Here are some points, one per row:
[-0.11 -0.72 -0.20 -1.14  0.78  1.19 -0.30  0.09 -0.46 -1.54 -0.62  0.76  0.51 -0.59 -0.97 -1.12
  0.03 -1.96  0.08  0.21 -0.04  0.70  1.95 -0.68]
[ 0.19  0.93  0.52  0.79  0.04  0.67  0.02  0.59  0.79  1.30 -1.98  0.86 -1.32 -0.23 -1.31 -1.74
 -1.67 -1.38 -1.28 -0.23 -1.94  2.04 -1.16 -1.46]
[-0.52  1.13 -1.70 -0.55 -0.03  1.54  0.81  0.39 -0.51 -0.78 -0.50 -0.94  0.06 -1.30  0.12 -0.27
 -1.02  0.60 -0.02  0.24  0.48  1.25  1.63  1.36]
[ 0.18  0.33 -0.27 -0.88  0.21  1.00 -0.61  0.33 -0.12 -0.07  1.26 -2.10 -0.33  0.94 -1.74 -0.42
  0.24  1.16  0.98 -0.08  0.34  1.63  0.50  1.65]
[ 0.79  1.47 -1.10 -0.74 -0.17  0.61  1.36  0.00 -0.12 -0.81 -0.90 -0.82 -0.97 -1.95 -0.85 -1.32
  1.33 -1.09  0.57  0.64 -1.47  0.79  0.33  0.42]
[-0.08  0.38  0.09 -0.15  1.30  0.38  0.72 -0.61  0.95 -0.09 -0.17  0.02  0.59 -2.40  0.91  1.24
  0.04 -0.72  0.09  0.48 -1.12  0.01 -0.03  0.10]
[-0.83 -0.29 -0.67  0.55  0.23  0.58 -1.39 -0.21 -0.33 -0.87  2.05 -1.22 -1.33  1.38  0.72 -0.11
  0.36  0.72  0.39  1.81 -1.12  0.34 -0.57  1.23]
[ 1.10  0.18  1.55 -1.15  0.69  0.66  0.56 -1.82  0.33  0.48 -0.25 -0.54 -0.39  0.71  1.68  0.98
 -0.24 -0.36  0.36 -1.03  1.58  0.70 -0.38 -0.61]
[-0.19 -1.53  0.19 -1.07  0.20 -0.89 -1.49 -1.34 -0.91 -0.78 -0.33  0.08 -0.30 -2.92 -1.20 -0.64
 -0.57  2.08 -0.56  0.60 -0.59  0.53 -0.54 -0.26]
[ 0.30  0.61 -0.25 -0.80 -0.88  0.47  1.20 -1.41  1.62 -1.31 -1.12  0.01 -0.50 -1.12  1.40  0.57
  0.40 -0.34 -1.36 -0.45 -1.35  0.91  1.75 -0.27]
[ 0.19 -0.38  0.25 -0.27  0.44 -0.36 -0.36  0.39  1.01 -1.03 -1.21  1.33  2.00 -0.86 -0.50 -1.10
  0.56 -0.25  1.24 -1.70 -0.09 -0.78 -0.99  0.66]
[ 1.71 -0.78  0.40 -1.27 -0.76 -2.13 -0.73  1.39 -1.14 -0.23 -0.72  0.47 -0.48  1.27  1.81 -0.57
  0.22 -0.44  1.16 -0.57  0.17  0.49  0.88  1.14]
[-0.26 -0.18 -0.36  1.47 -0.82 -0.28 -2.04  0.63  1.22  0.48  0.14 -0.06  1.92 -1.26  0.96  0.35
  0.17 -0.67 -0.42  0.72  0.13 -0.78 -0.56 -0.12]
[-0.15  0.07  0.66 -0.16  1.73 -0.19 -0.26  0.98  1.83  0.49  1.24 -0.39  0.70  0.44 -0.06  0.33
  0.38 -1.28  0.22  0.45 -1.04  0.50 -0.94  0.82]
[-1.22 -1.02  0.69 -1.21  1.84 -0.51  0.20  0.14  0.73 -1.35 -0.28 -1.94 -0.20  0.52  0.16  0.19
  0.71  2.01 -0.36 -0.87 -1.83  0.46 -0.31  0.04]
[-0.75  1.11  1.21 -0.24  0.78 -0.31  1.10 -2.52 -0.48  0.33 -1.60  0.06  0.23  1.59  0.57 -3.38
  0.66  0.99 -0.10  0.16 -0.43  1.36 -0.24 -0.19]
[-0.97  1.38 -0.05  1.29  0.50  0.06 -1.03 -0.34 -0.56  1.46 -1.68 -0.33  1.59  0.12  1.19 -1.21
  0.41 -0.85 -1.94  0.83 -0.41  0.06  0.79 -0.48]
[ 0.86 -0.01 -0.12 -0.83  1.28 -0.55  0.89 -0.03  0.06 -0.87  0.04 -0.54  0.21  0.64 -0.51  1.36
  0.33  0.48  0.27  1.42  0.61 -0.48  0.26 -2.94]
[-0.73  0.73  0.63 -0.47 -0.62 -0.39  0.05  2.16  1.60  0.51  0.86  1.03 -0.06 -1.07  0.01  0.09
  0.78  0.67 -0.39 -0.65  0.52  0.77 -1.70  0.74]
[ 0.16  0.84 -0.65  0.95  0.28 -1.13 -1.38  0.58  0.06  0.98 -1.25 -2.26 -0.72  0.42 -0.57  0.70
 -1.77  0.62  0.88  0.32  1.54  0.01  0.16 -2.00]
[-1.24  1.57 -0.80 -0.16  0.07  0.71 -0.21 -1.72 -0.23  0.63 -0.46  0.38 -0.33 -0.32  0.54  1.16
 -0.29 -0.74  0.39 -0.75  0.32  0.87  2.60  0.72]
[-0.06 -0.11 -1.01  0.52  0.73 -0.59  0.39  0.69  0.44  0.45 -0.50  0.99 -1.54  1.56  0.82  0.87
 -1.63 -1.27  0.34  0.58  0.94  0.33 -1.61  0.57]
[ 0.96 -0.29  0.46  1.34 -1.32 -0.04 -1.19  0.04 -0.94 -0.91  0.76  2.10  1.47 -0.92 -0.63  0.01
  0.58  1.27 -0.33  0.40  0.36  1.07 -0.37  0.13]
[-1.19  0.76 -1.99 -0.47 -0.44 -0.22 -0.71 -0.56  0.69 -0.25  0.54 -0.45 -1.59  0.93 -2.16 -0.38
  2.65 -1.12 -0.84 -1.72  1.13  0.17 -1.68 -0.10]
[-0.44  0.23  2.30  0.55 -0.69 -0.83  1.86  1.61 -0.64 -0.37  0.53 -1.40  1.53 -0.24 -1.31  1.41
 -1.15 -0.20 -1.58  1.12  0.81  0.58  0.35  0.41]
[ 1.48 -1.24 -1.02  1.70 -1.54 -0.75  0.77 -0.54 -0.13  0.51  0.07 -2.10 -1.19 -1.16  1.96  0.52
  0.01 -0.14 -0.92 -0.80  1.87 -0.08 -0.15 -0.07]
[-0.45 -0.48 -1.91  1.83  0.13  1.71 -0.94  0.99 -1.31  0.39 -0.43 -1.41  1.35  1.40 -0.66  0.75
  1.86 -0.46  0.50 -0.87 -1.14 -0.21 -0.26 -0.60]
[ 0.61  1.84 -0.37  0.95  0.25  1.25 -0.12  1.55 -1.20 -1.27 -0.10  0.81 -0.97 -1.82  0.05  0.34
 -0.03 -0.45 -0.78 -0.84 -1.13  0.42  0.35  0.37]
[-0.88 -0.42  1.47 -1.00 -1.11  0.21 -0.19 -0.68 -0.23  0.22  1.09  1.07  1.10 -1.07  1.13 -0.53
  1.17  0.31  3.28  0.16  0.45  1.02  0.05 -0.99]
[ 0.41  0.94  0.17 -1.48 -0.37  1.89  1.46  0.83  0.57  0.96 -0.24  0.75 -0.23 -0.43  0.53  1.26
  1.19  1.06 -0.48  0.32  1.75 -1.27 -1.49 -0.38]
[-1.74  0.33  0.82  0.49 -3.30 -0.17 -0.38 -0.64 -1.76 -1.73  0.46 -1.20 -0.12  1.43 -0.34 -0.15
 -1.22 -2.24 -0.24 -0.95 -0.76 -2.47 -0.53 -1.71]
[ 0.13  0.46  0.36  1.17  0.55  0.10 -0.15  0.17  1.34 -1.79 -0.66  0.17  1.92 -0.24  0.36 -0.19
 -0.14  0.02  1.49  0.66 -0.06  0.29 -0.93  0.74]
[-0.11  2.20  0.34 -0.74  1.29 -0.90 -2.00  0.35 -1.01  2.61  0.19 -0.10  0.80 -1.66  0.79 -0.85
 -0.97  0.07 -1.92 -0.35 -0.38 -0.89  0.61  0.69]
[ 0.43 -0.18 -1.14 -0.90 -1.37 -0.86 -0.28  0.52  0.96  0.09  0.18  1.97 -0.63 -1.06  0.08  0.25
 -0.32 -0.56  0.19 -0.55 -1.76 -1.04  2.49 -0.71]
[-0.04  1.15 -1.64  1.26 -0.57 -0.01  1.47 -0.43 -0.33  1.20  0.78  1.57  0.23  0.61 -0.05  0.46
 -0.50  0.46  0.82  1.15 -1.17  0.33  1.54  0.51]
[-0.29 -1.33 -0.28 -0.13 -0.93  1.37 -0.37 -0.37 -0.19  1.54  0.49 -1.11  0.45  0.52  0.26  1.10
  0.13  1.87 -0.81 -2.52 -1.27  1.65 -1.16 -0.63]
[-0.75 -1.43  0.23  0.62 -1.21  0.25 -0.20  1.10  1.29 -0.01  0.15 -0.23 -0.73  0.97  0.87 -0.25
  1.78  1.57 -1.18  0.81 -0.93 -0.81  1.34  0.88]
[-0.46  0.40  1.31  1.44 -0.17 -1.02 -0.46 -1.65  1.15 -1.06  0.85  0.44 -0.07 -1.76 -0.09  0.17
  0.69  0.83  0.87  0.69  1.15  0.18 -0.54 -0.18]
[ 1.47 -0.80 -1.55 -0.84  0.91 -3.37 -0.26 -1.63 -1.56  0.28 -1.07 -1.06 -0.01 -0.34 -0.19  1.39
  0.91  0.31  0.02  0.79 -0.17  0.17 -0.55  0.90]
[ 1.24  1.18  0.13 -0.23 -0.19 -0.23 -0.13 -0.23  0.95 -0.34  0.02 -0.70 -0.03  1.54  0.00  1.27
  0.30  1.20  0.47  0.02 -1.50  0.46 -1.05 -1.36]
[-0.73  0.83 -1.00  0.25  1.85 -1.28  2.11  0.23 -0.19  0.68  1.60 -0.01  1.92  0.66  0.05 -1.65
 -0.76  0.90 -0.56  1.45  0.46  0.34  0.89 -0.79]
[-1.38 -0.44 -0.12 -0.19 -0.93  0.31 -0.46 -0.35  1.16  1.53 -0.16  0.55  0.95 -1.04  0.09  0.75
 -0.81 -0.10  1.39 -0.36  0.88  0.86  1.47 -0.79]
[-0.13 -0.71 -0.38  0.05 -0.20 -0.51  0.55  0.66  1.03  1.16 -0.44 -0.10 -1.15  0.54 -0.31 -0.14
 -0.91 -0.26  0.39 -0.44  2.89 -0.42  0.81  0.10]
[ 1.07  1.29  1.98  0.56  1.66  0.53 -0.50 -0.65 -0.81  0.72 -1.08  1.19 -0.81  0.81 -1.79  1.81
  1.19  0.77 -0.27 -0.80  0.11 -1.39  0.49 -1.23]
[-2.10 -1.35 -0.17 -0.23  0.58  0.29 -0.92 -0.12 -1.04 -0.98  0.56 -0.03 -1.82 -2.61  0.20 -0.29
 -1.56  0.94  0.65  1.20 -0.50  0.45 -0.21 -1.81]
[ 0.97 -0.40  1.50  1.22 -1.53 -0.83  1.50  0.46 -0.38  0.26 -0.79 -0.33  0.02  0.72 -0.74  0.25
  0.58 -1.33 -0.37  1.28  0.02  1.21 -0.41  0.14]
[ 0.47 -0.68  0.10 -0.22  1.47  1.01 -0.09 -0.75  0.09  0.99  3.09 -0.54 -1.50 -0.66 -1.31  0.32
  1.51 -1.46 -0.20  0.11 -0.28 -0.14 -0.66  1.31]
[ 0.62 -1.02  0.06  0.23 -0.29 -0.11 -1.73 -0.45  1.54  1.13  2.12  0.90 -0.12  0.96 -0.06  0.69
 -0.24 -0.94 -1.57  0.30 -0.92  0.31  0.07  0.39]
[ 0.49  1.30 -0.23  1.98  0.21  0.22 -0.38 -1.08  0.69 -1.06 -0.13  1.51  0.33  0.25 -0.98  0.54
 -1.34  0.94  2.15 -0.22  0.27  0.27 -0.23  2.14]
[ 0.57  0.65 -1.22  0.26 -0.48 -1.44  0.89 -0.55 -0.18  1.11  2.94  0.89 -0.29 -0.48  1.11 -2.07
 -1.33  1.35 -0.22 -1.13  0.01 -1.54  0.37 -1.54]
There is one direction along which these points spread out most. Take the direction at right angles to it along which they spread out most. Go by this last direction. For each point below, how far along it does it lie, from 0 to 99? The average is 50, and the first point in the table lies past the average. One standard deviation of the points above along it is 16.
[ 1.20 -0.81  1.48  0.71  1.01 -1.15  0.19  0.25 -2.02  0.57 -1.47  0.01 -1.18 -0.17  0.27  0.70
  0.73 -0.17 -0.08 -0.74  0.81  1.30  0.00  0.52] 44
[ 0.09  1.19 -0.90  0.90  0.76  0.56  2.26  0.23 -1.44  0.22  0.83  1.44  0.49  0.21  0.87 -2.64
  0.88  0.00 -0.29 -1.73 -0.16 -1.03 -1.22 -0.59] 43
[ 0.38  1.15  0.03 -2.69  0.05  0.65 -1.48  0.71 -0.02 -1.39  0.02  0.14  0.55  1.19  0.41 -0.70
  1.61 -0.59 -1.36  1.08  2.39 -1.07  0.21 -0.19] 49
[ 0.31 -1.27  0.63  1.01  0.87  1.82  0.71  0.51  0.49  0.80  0.98 -0.46  0.19  0.38  0.13  0.87
  0.16  0.46  0.06 -0.49 -0.15 -0.74  0.51 -0.83] 49
[-0.49 -0.52  0.75 -0.21  0.33 -0.18 -1.07  2.23  1.82 -0.70  0.55 -0.47 -0.38  1.26 -0.22 -0.62
 -0.94  1.19  0.15 -1.80  0.02 -0.47  1.76  0.06] 49
[-0.71 -0.78  0.48  1.45  0.49  0.56 -0.56  0.00  0.61 -0.28 -0.41  0.26  0.70  1.16 -0.95 -0.59
  1.81 -0.62  0.94 -0.38  0.42 -0.61  1.49  0.80] 59
[ 2.32 -1.67  0.09  0.25  0.34  0.80  0.40 -0.08 -0.59 -0.53 -0.74  0.23 -0.02  0.90  1.28  0.31
 -1.53  1.43 -0.14  0.72 -0.62 -0.74 -0.25  0.41] 44
[-0.40  0.77  0.36 -1.55  0.18 -0.56  1.13  0.44 -2.36 -0.92  1.34 -0.14  0.26  0.95  1.33  1.87
 -0.87 -1.04  1.07  0.00 -0.57  0.45 -1.43 -0.06] 47
[ 0.20 -0.36  0.42 -1.15 -0.75  1.98 -0.33  0.10  0.00  0.65 -0.76  1.78 -0.68  1.54  0.00  0.04
  0.07  1.28 -0.66  2.90  1.36 -0.76  0.00  0.34] 45
[ 2.18 -0.18 -0.52 -0.84 -0.16  0.91 -0.96 -0.26  0.57  1.39 -0.90 -1.53 -0.49 -0.66 -0.79 -0.57
 -0.61  0.45  1.71  1.36 -0.83 -3.05 -0.86 -1.19] 43
[-3.36 -0.26  1.56 -0.09 -1.62 -0.87  1.42 -1.71 -0.40  0.50 -1.11 -1.03 -0.58 -0.10 -0.15  1.25
 -1.19  0.29 -0.51 -0.25 -0.57 -2.45 -1.05  1.65] 38
[ 1.27 -1.72  1.40  0.88 -0.53  0.13  0.85  1.07 -1.03 -0.93  0.33 -0.15 -1.06 -0.08  0.79 -1.49
  0.37 -1.78 -0.39 -0.32  1.28 -0.65  0.42  0.63] 39
[ 0.66 -0.32  1.20 -1.69 -1.48 -0.47  0.96 -0.64 -1.01 -0.27 -0.07 -0.27  1.72  0.66 -3.28 -0.17
 -1.56 -1.34 -0.58 -0.35 -0.44 -1.50 -0.55  1.76] 47
[-1.38 -2.44 -2.09 -0.67  0.28 -1.50  0.89  1.85 -1.00  0.80 -1.12  0.65 -0.97  0.57  0.79  0.07
 -0.32 -0.91  1.51 -0.12  0.57 -0.80 -0.38  0.71] 35
[-0.88 -1.28 -2.12 -0.28  0.16  0.22 -1.07 -0.89  1.08 -2.88 -0.77  1.58  1.33  0.76 -0.51 -1.06
 -1.32 -1.20 -1.92 -0.92  1.09  0.86 -1.10 -0.28] 55
